Each path below is one point turned by a fixed rotation once a step. After each direction that follows a path, write how fast that rotation turns it, in deg/step (0 if it stays still).
Each turn is a multiple of 5 degrees from 10 to 175, or 0.
Each row of a path follows its step; steps can be skipped.
Rotation 1:
step 0: [  5  -2  -8   6  -2  -9  16   3  -5  17 -12   8 -12  -1  -3  -5  -7  -3
   2   6   2   2  -7  -8  -7 -12  16   2   8  -3   1]
step 1: [  0   2  -1  24  -4   9  11  -9  -2 -10  -2  10   5  -6  -6  -4   8  -6
  -4   5  -1  10   1   5 -18  -4  -4  -3  10  -2  -8]
step 2: [ 10   3  -6  -3  -3   7  -8  -6  -3  10 -19   4   0 -10  -7   1  15  -8
   3   2 -13  -1  -1  12  -1  10   2  -6  -2  14  -1]
step 3: [ 11 -11  -8  -3  10   2   5   1   0  17  -6  -7  -6 -10   8 -10  -1  -3
  15   7  10   3  -6   1 -15  -2  10   3   3  -1  -6]
step 4: [ -6  -3  11  10  -9  -2  -1  -9  -3   1  -9   4  -8 -10 -11  -3   6  -6
   5   1   5   9   6 -14 -10 -18   4  -7  11  -6  -6]
step 5: [ -1  10  -5   8  -4   0   3  -9   0  11  -9  14  -8   2 -13   4   1   1
   6  11 -13   1  -6  14  -6   2  -4   4  14  13   4]
step 6: [ 13  -1 -15   3   0  -3   7   5  -1   4 -13   8  13 -19   4 -12   3   0
   1   6   1   9  -3  13  -8  -3   7   2  -5   1  -5]
step 7: [ -2  -6   1   8  -1  -1   0 -13  -7   5  -5 -14  -1  -8   1   4  13 -16
  13   3  -2  -1   8  -1 -12  -3   5  -9  -1   0 -19]
step 8: [ 10   0   8   5   2   5  -9  -4   4  14  -4   3 -16 -11 -13  -1   2   5
  17   8   3   3   7   4   0  -3   1   3  14  11   8]
step 9: [  1  -1  -5   5 -11 -14   6   1  -5   8 -12   7   0  -7  -9  -7  -6   4
   1  14   2   9 -20  -2  -4 -10  10   7   4  -2  -8]
Speeds:
[ 3  0  1 -1 -3 -1 -4  3  0 -2 -5  3  2 -6 -3 -2  2  1 -4 -4  1  2  5 -2
  5 -3  3 -2 -2 -1  3]  160
[ 1 -5 -1 -2  5 -4 -4  1 -2  3  1  6  2  3 -1 -4 -1  4  3 -2 -5  3 -2  0
 -1  2  3  2 -4 -1 -2]  115
[  2  -2   4  -1   2  -3   2 -11   0  -4   2  -1   1   1  -4   0   2  -1
  -3  -1  -2   2   5  -1  -2   2   1   3   0  -3   0]  120
[ 1  5 -4  3  3  0  4  2 -2  1  2  3  7  2 -2 -1  3 -2 -6 -1 -1 -2  2  8
  2 -1  0 -1  1  1 -3]  80
[ 2  2  2  3  4  1 -3 -3  2  2 -2 -1  1  0  6 -1  4 -1  2 -1  5  0  0 -1
  5  6  2 -1 -2  2 -6]  80
[ 2  0 -1 -2 -2 -1 -3 -2  1  2  3  0  2  0 -6 -2  4  3 -3  3  4 -1 -7  1
 -1  2 -3  0 -4  5  4]  110
Rotation 2:
step 0: [ -3  -4  13  -6 -10   4  -1   4  13 -11   1  -5   5  -2 -11  -9  -2  -3
  -1  -8  11   9   0   2  -4   6   2   3  -7  13  -3]
step 1: [ 11  -3  10  -1  -3  16  -1   5   1  -5  -4   9   7  -5  -4  18  -2   1
   4  -5  -8   4   6 -12  -2  -4  -5   3   8  -3  -4]
step 2: [  4  17   1  -9  -2  -2   5   3  13   2  -3  -1  -1   4  -8   4  11   0
  -3   4  -9   3   2   6   3 -12   7  -2  -5  -7 -14]
step 3: [ -6  -7   9  -3  -9  -9  -9  -2  12   0  -8   1   2  -1   4  -5  -6  -2
 -16   5  -8  -3   8   2   5   9 -13  -2  -3  -4  -6]
step 4: [  1   3   2   0  10  10   1   4   0  -5  -6   1  11 -12 -10   5  -1  -8
 -17  10   1 -10  -5  -5  -2   9   5   5   6   6   2]
step 5: [ 8  1  9 -3  5  0 -7  5  6 -6 13 10 -3 -3 -9  2  4 -6  2  5  7  3  9 15
  1 -8  0 -2  2 14 -7]
step 6: [  4  -6  -1  -1   2  -1   5   5  12   0  -9  16  -1  -2   3  -4  -5  -5
  16   8 -15  -2   8  -8  -1  -2  -7  -1   2   0  -4]
step 7: [  6  12  -4   0   1  -6   0  -6  19  -4  10  -3   4   0   2  -6   2  -9
 -11   2  -5  -2  -6 -12 -10  -7  -1   3  -1  -3   1]
step 8: [ -1  -2  12  -9  -7   4   6  -5   4  -7  -6   0   5  -3   4  -6  -3  -6
 -11  -9   4   9   3   5  -4   3 -12   0  -6  20   1]
step 9: [ 16   3  10  -2   8  14   1  -4  -3 -15  -4   2   6 -14  -1   5  -3   3
   5   0  -5   5  -1  -2  -6   4  -2   0   6  -9  -9]
Speeds:
[ 2  0 -4  0  7 -3  2 -4  1 -1  2  3  0 -1  5 -3 -3 -4  2  2  0 -4  0  3
 -5 -2 -3 -1  1  6  1]  35
[-2  7 -2  0 -1 -6  2 -2  2 -2  0  1 -1  7  1  2 -2 -1 -1  1 -2  2 -2 -3
  4  6 -3 -2  2  0  1]  85
[ 4  6  1 -1  1  0 -1  1 -4 -4  0 -1  2  4 -3 -5  4  0 -1  1 -2 -5 -3 -2
 -1 -3  5  2  3 -3  1]  140
Rotation 3:
step 0: [ -3 -10   7   5  11   0  -8  -2  11  15   2  -6   4   6   0   7  -6  12
 -18  -9  -1   7  18 -11  15  -1  -5 -16   1  10   4]
step 1: [ 12   0 -12  -2  10  -6 -19  -5  -9   0 -12  -9  -4  -3  16   2  -9 -18
 -13  -2  -7  14  -5  -1   3  -4   1  -4  12  -9   3]
step 2: [  7   1 -11  -4   2  -5   9  13   6   5  -4  -6 -11 -12  -8  22   9  -3
  -1 -10   2  -1  -4  17   1 -19  10  10   6   0  -5]
step 3: [  9   3   6  -1   0   6   6  22 -12  -7  15  -4   5  21   3  -2   2   0
   7   5   2  -5  -9  13 -13  -8  -5  14   6 -10  -6]
step 4: [ -5  -2  16   1  -9  15   2   4   4   3  -2  10   6  13 -13   0  -2  16
   0 -25  -4 -11  -4  -1  10  10  -8   1   8   3  -3]
step 5: [  7  -1  14  -6  12   5  -4 -14  -5   2  -9   5  10   5  27   0  -7   5
  -5  -5 -10   9  12   3   1  21  -2  -2  -4  -2   0]
step 6: [ -4   1  -8  -9  -5  -5 -10  -2  10  -5  -6  -2 -10  -7  20  11  11   1
  -6  -7  -3   4   9  -3   8  -6   9  -9  14  23  -3]
step 7: [ 14   6  -9  -4   7  -9   0  15   2   8  13   2  -4   5   7  -6   9 -11
 -10  11   7   9   9   5   6 -16   5  -7   4 -15 -13]
step 8: [ -1  -7  -4   4   0   4  -1  14   4  15   8 -13   1  14 -17   4  -6  -1
 -12  -6   6   1 -14  12   1 -13 -16  -3   9   5  11]
step 9: [  9  -6   7   0   6  -1  -3  -7 -14   0  -3   3   8   8  -7   7 -13  -1
   4 -21 -13   1  -5   2  -8   0  -8  11   9 -26   0]
Speeds:
[-1  3 -3 -2 -3  3  4 -3  2 -3 -2 -4 -4 -2  5  0 -1 -2  4 -2 -6  4  4  1
  1 -5  0  3 -2 -1  1]  85
[ 3 -1 -2  2 -2  0  2  0  1 -5 -2  3 -1 -4  7  6  1  0 -5  2  3  0 -6  0
  0 -2  3 -2 -2 -1 -3]  80
[ 3  2  0 -2 -2 -1 -4 -1  2  1 -3  1 10 -2  2 -4  0  5  0  1  2  3  1 -2
  3 -4  1  3 -2  4  0]  60
[-6  2  2 -2  6  1  3  2 -5 -3 -5  3  1  1  0  0 -2  0 -3 -3 -1  1  3 -5
 -3 -3  3 -5 -1  2  1]  70
